Here is a table of points, one per row:
-1.14 1.11 0.31 -0.38 -0.65 1.27 2.92 0.52 -1.30 0.36 0.47 0.56 -0.55 -0.92 -1.62 -3.15 -0.85 -0.15 -0.25 0.53 -0.13 0.54 1.92 0.69
0.81 -1.78 -0.30 -0.46 -0.07 0.16 -0.37 -2.16 0.36 -0.70 -0.25 2.52 -0.22 -0.53 -0.81 0.18 1.49 -2.54 1.09 0.50 -0.52 -0.15 2.25 0.46
1.44 1.02 1.62 -0.02 0.63 0.30 0.59 1.12 -1.20 -0.12 1.20 -1.12 -0.33 -2.33 -0.16 0.22 0.58 -1.86 -1.12 -1.05 -0.29 0.31 0.91 -0.24
-0.92 1.17 -0.91 -0.52 1.23 0.88 1.51 0.64 0.69 -0.23 1.01 -0.15 1.32 0.33 0.15 1.28 -0.86 -0.92 0.60 -1.12 -0.36 -1.68 0.93 -2.08
0.68 1.69 -1.23 0.60 -1.59 0.09 -0.32 -1.74 0.50 -0.36 -0.74 1.39 -0.91 -1.17 0.68 -0.69 -0.54 -0.37 0.42 0.39 -0.40 1.39 -0.85 -1.12
1.06 -0.51 -0.28 1.40 0.62 -0.62 -0.54 0.95 0.47 -0.44 0.16 -0.12 -2.59 -0.23 -1.92 -0.45 -1.23 1.00 0.47 0.07 -2.43 0.05 0.90 0.48
-0.89 -0.03 -1.53 0.18 -0.87 0.81 -0.55 0.74 -1.50 -1.96 0.19 -0.69 0.26 -1.00 0.87 0.32 -0.18 0.02 1.40 -2.29 1.01 0.75 -0.44 1.17
0.43 -0.34 -0.16 0.22 1.57 0.83 -1.38 -0.13 0.49 -0.04 0.15 0.74 -0.49 0.04 0.58 0.28 -1.00 0.84 -0.86 0.16 1.01 2.12 0.21 0.68
-0.37 0.14 -2.19 1.37 0.62 0.69 -0.63 0.52 -0.47 1.90 -0.40 0.32 0.45 0.87 -0.43 -0.69 1.33 -0.71 -1.29 -0.03 0.73 -1.16 -1.80 -1.09
0.72 0.26 0.47 0.14 0.49 -0.32 -0.78 -0.02 -1.10 1.14 -0.34 1.78 -0.57 0.75 0.98 -1.35 -0.54 -0.33 1.02 0.42 1.56 1.05 0.19 -0.06
-2.21 1.12 0.02 1.17 0.52 -0.56 0.07 -0.50 -0.16 -0.78 -0.57 -0.34 0.78 -0.17 -0.11 0.33 1.07 1.61 0.91 0.86 -0.28 -0.32 1.40 -0.77
-1.61 0.22 -0.18 -1.84 -0.06 1.32 0.49 -0.51 1.76 0.55 0.22 0.16 0.76 1.56 -0.57 1.24 0.57 -0.34 -2.18 -0.82 -0.11 0.44 0.69 0.55
-0.25 -0.48 1.00 0.05 -1.00 -0.99 -1.03 0.60 1.11 1.45 1.14 -1.49 0.77 -0.41 0.69 -1.29 0.86 0.54 -0.15 -0.03 -0.67 -0.06 -0.40 -2.57
0.05 0.31 0.16 0.36 -0.60 1.56 0.19 -1.16 0.35 -1.09 -0.36 -2.17 -0.96 1.98 -1.46 -1.38 -0.60 -0.02 1.24 -0.95 -1.00 0.59 -1.07 1.10
-0.60 -1.45 1.37 0.98 0.29 0.09 0.19 0.80 0.63 1.99 -0.48 0.69 0.03 0.57 0.46 1.91 -0.90 -1.55 1.83 -3.28 -0.50 0.07 -0.45 -1.02
-0.18 -0.77 -0.78 0.08 -1.94 0.59 0.43 0.96 0.57 2.24 1.00 1.50 0.09 -0.21 -1.84 0.63 -0.05 -0.28 -1.11 0.14 0.90 -0.73 -0.51 0.05
1.49 0.06 0.13 -0.58 0.79 1.29 0.54 -0.08 0.76 1.21 -1.11 -1.70 -0.16 -1.96 0.09 -1.23 -1.53 -0.74 -0.82 0.42 0.74 -1.50 -0.26 1.50
0.02 1.21 0.13 1.39 0.06 -0.42 -0.36 1.92 0.65 -1.21 -1.39 0.25 0.37 -1.74 -0.96 -1.08 -0.49 1.31 1.05 -1.51 0.74 -0.56 -0.02 0.44
-0.34 -1.12 -0.47 0.64 -0.03 0.85 0.31 -0.42 0.98 0.84 0.24 -0.62 2.09 2.15 0.55 -1.39 -1.96 0.21 0.42 -0.18 -1.56 0.03 0.55 -1.19
-2.05 -0.18 -1.32 0.18 -0.53 -0.31 -1.12 1.40 -0.19 -0.37 -0.99 -1.53 -1.62 0.14 2.58 0.52 0.58 -0.48 -0.71 0.66 -0.48 0.15 1.52 0.78
0.09 -2.07 0.71 1.23 -0.07 -2.09 1.48 -0.24 0.70 -1.79 -0.45 0.54 1.53 0.53 -0.44 -0.40 0.19 0.33 -1.27 0.87 1.21 1.62 0.66 -0.12
-0.14 0.58 0.21 -0.28 -1.14 -0.26 -0.63 -0.77 -1.36 -0.99 -1.16 -0.35 0.51 0.15 -0.79 0.24 -1.00 0.61 -0.66 0.39 0.77 -1.26 -0.88 -0.88
1.49 0.57 0.16 0.80 -0.72 -0.91 0.46 0.39 -0.07 0.28 0.50 -0.42 -0.13 1.35 1.56 -0.03 -0.30 -0.10 2.16 1.36 0.97 0.10 -0.38 0.55
0.67 0.18 0.85 0.71 -1.19 1.17 1.42 0.94 -1.43 -0.12 1.36 1.63 0.62 1.53 1.43 1.43 -0.44 0.44 -2.12 -0.18 -1.71 0.06 -0.92 0.50
1.06 0.38 -1.33 -0.68 -0.27 -0.41 -2.20 -1.15 -0.80 -0.97 3.63 -0.10 -0.64 0.93 -1.34 0.35 0.46 0.66 -0.32 -0.73 0.94 -0.95 0.14 -0.94
1.39 0.14 0.48 0.70 -0.49 -0.62 1.23 -0.83 0.73 -0.50 -0.31 0.29 0.14 -0.22 0.53 2.47 -0.07 2.32 -0.55 -0.14 1.41 -2.32 0.83 1.61
1.13 1.35 -0.76 0.04 1.89 -0.48 -1.26 -0.08 -0.53 1.20 -0.39 -0.75 1.86 -0.22 -1.37 0.94 1.32 1.57 0.73 -0.18 -2.03 1.67 -0.09 1.34
0.75 0.18 -0.18 -0.15 -0.59 1.89 0.44 0.34 0.52 0.05 -1.52 0.30 -1.78 0.49 -1.12 1.74 1.22 0.46 1.35 1.18 0.57 0.31 -0.29 -1.56
0.43 -0.16 0.65 -2.57 -0.65 -1.50 -0.08 -0.10 -0.15 -1.86 -0.71 -0.69 -1.17 0.81 0.26 -0.07 0.94 -1.17 0.29 -1.01 -0.32 -0.24 -0.23 -0.08
-1.12 1.07 -0.86 -0.46 -1.05 -0.96 -0.53 0.98 0.52 -1.00 -0.35 1.49 1.15 1.13 0.13 0.15 -0.25 -1.26 -0.17 1.83 -1.00 -0.32 -1.40 1.34
-0.25 0.92 0.32 -0.90 0.15 -0.54 -1.15 -1.30 1.16 1.03 1.24 -0.99 0.05 -0.52 0.92 0.37 -2.03 -0.23 1.29 1.00 0.25 -0.44 0.84 2.39
-0.81 1.51 2.12 1.19 1.20 0.55 -1.31 0.10 0.83 -0.41 0.35 0.35 -0.45 -0.42 -1.34 -0.08 -1.60 -1.58 -1.03 0.03 1.01 0.26 0.62 0.02
-0.78 -0.02 1.51 -2.86 0.08 -1.42 0.06 0.32 0.55 0.43 0.06 1.36 -0.91 0.14 0.01 -0.55 -0.44 1.36 -0.74 -0.57 0.31 -0.04 -1.76 -0.81
-0.59 1.81 0.69 0.77 -0.99 -0.97 0.09 -0.79 0.16 0.37 0.40 0.22 -0.54 0.55 0.98 0.44 0.70 0.70 0.59 0.48 1.04 -0.19 0.74 -0.83
0.41 -0.40 -0.20 -1.38 -1.54 -0.71 -1.43 0.32 -1.20 0.48 -3.28 0.10 1.00 -0.75 -0.78 0.49 -1.16 0.28 -0.74 0.41 -1.25 -0.60 0.65 -0.77
-0.61 -2.34 1.60 -0.24 -0.06 0.45 -1.13 -0.92 -2.02 1.04 -0.30 -0.73 -0.17 0.38 0.74 -0.73 0.72 0.70 0.97 0.54 0.41 -1.30 0.16 0.69
1.05 -0.40 -1.04 0.71 -0.20 -1.47 0.34 -1.26 -1.66 -0.37 0.12 -1.55 0.50 0.91 -0.19 -0.63 -0.59 -1.17 -0.29 -0.70 0.70 0.27 -0.09 -0.12
1.92 -0.21 -1.83 -0.45 0.62 -0.60 0.33 0.30 0.31 0.14 -0.47 -0.56 -0.62 -0.41 0.79 0.14 -0.60 0.34 -0.98 0.66 0.46 1.04 1.95 -1.88
Along one direction, these points spread out more than along any other. Take the direction at right angles to it along which they spread out most. Then take the direction at right angles to both along which they spread out most. Go by this last direction. How many in every 100 of the points above lie lower along it than each point below? Answers are rounded to whole numbers. More than half of the points above lie lower than the first one.
0.52 -0.81 -0.36 -0.33 -1.26 0.07 -0.94 0.72 0.15 0.77 0.47 1.02 0.62 0.13 -0.01 -0.49 2.22 1.27 -0.13 -1.26 0.71 0.93 1.49 1.46 58
0.21 -1.81 -1.33 1.17 0.84 0.47 0.75 -0.71 2.01 -0.80 1.23 1.03 -0.30 -1.85 1.15 -0.33 -0.27 0.23 -0.79 -0.29 -1.37 -0.96 -2.42 -0.22 45
0.11 0.39 0.03 -1.21 2.09 0.05 0.95 0.54 -1.76 0.19 0.56 1.95 0.46 0.39 1.52 -0.73 0.23 0.55 1.49 0.48 -2.12 -1.68 -0.24 -0.75 34
0.15 1.00 0.31 -0.09 -0.70 -1.02 2.03 -2.12 0.03 1.30 -0.49 -1.32 0.61 -1.37 -0.19 0.15 1.57 -0.33 0.57 -0.31 0.02 1.14 -1.15 0.60 45
-1.36 -1.45 -0.14 0.50 -1.33 -1.05 0.06 1.56 0.33 0.63 2.18 -1.04 -0.36 -0.84 -0.19 0.69 0.68 -0.61 0.42 1.14 -1.51 -0.68 -0.69 0.37 26
1.94 0.84 2.93 1.36 0.46 1.85 -0.96 0.81 0.87 -1.39 -0.69 -0.82 0.08 0.38 0.61 -1.30 1.72 -1.19 -0.87 0.32 -0.54 -0.36 0.01 -0.08 45
0.13 -1.22 -0.66 -1.47 1.31 1.02 0.86 1.21 0.14 -0.74 0.22 -1.55 0.44 0.43 -0.44 0.86 0.65 -0.17 1.23 2.29 1.42 1.10 -0.59 0.11 45
-1.68 -0.82 0.58 -0.99 -0.41 1.83 -0.34 -2.06 -0.21 -1.06 -0.05 0.00 0.09 -1.53 0.79 0.36 0.37 1.44 -0.14 0.09 -0.37 1.13 -0.19 -1.02 47
-0.69 0.31 0.18 1.14 1.97 -1.22 1.56 -0.66 -1.23 0.24 -1.02 -0.16 -2.60 0.87 -1.26 0.76 0.16 0.01 -1.93 -0.31 -0.19 0.02 -0.34 0.99 79
-0.74 -0.85 0.51 0.01 1.06 0.20 -0.46 0.29 -1.92 -0.53 0.21 0.18 0.72 -1.23 -0.41 1.22 -0.99 -0.40 -0.12 1.24 1.40 1.22 -1.14 -0.10 63
-0.85 -0.36 -1.04 -1.22 1.50 -0.81 0.21 0.71 1.94 0.02 -0.50 0.58 0.81 0.56 0.69 -1.68 0.85 -0.31 -0.20 -1.54 0.82 -0.82 -0.92 0.46 34
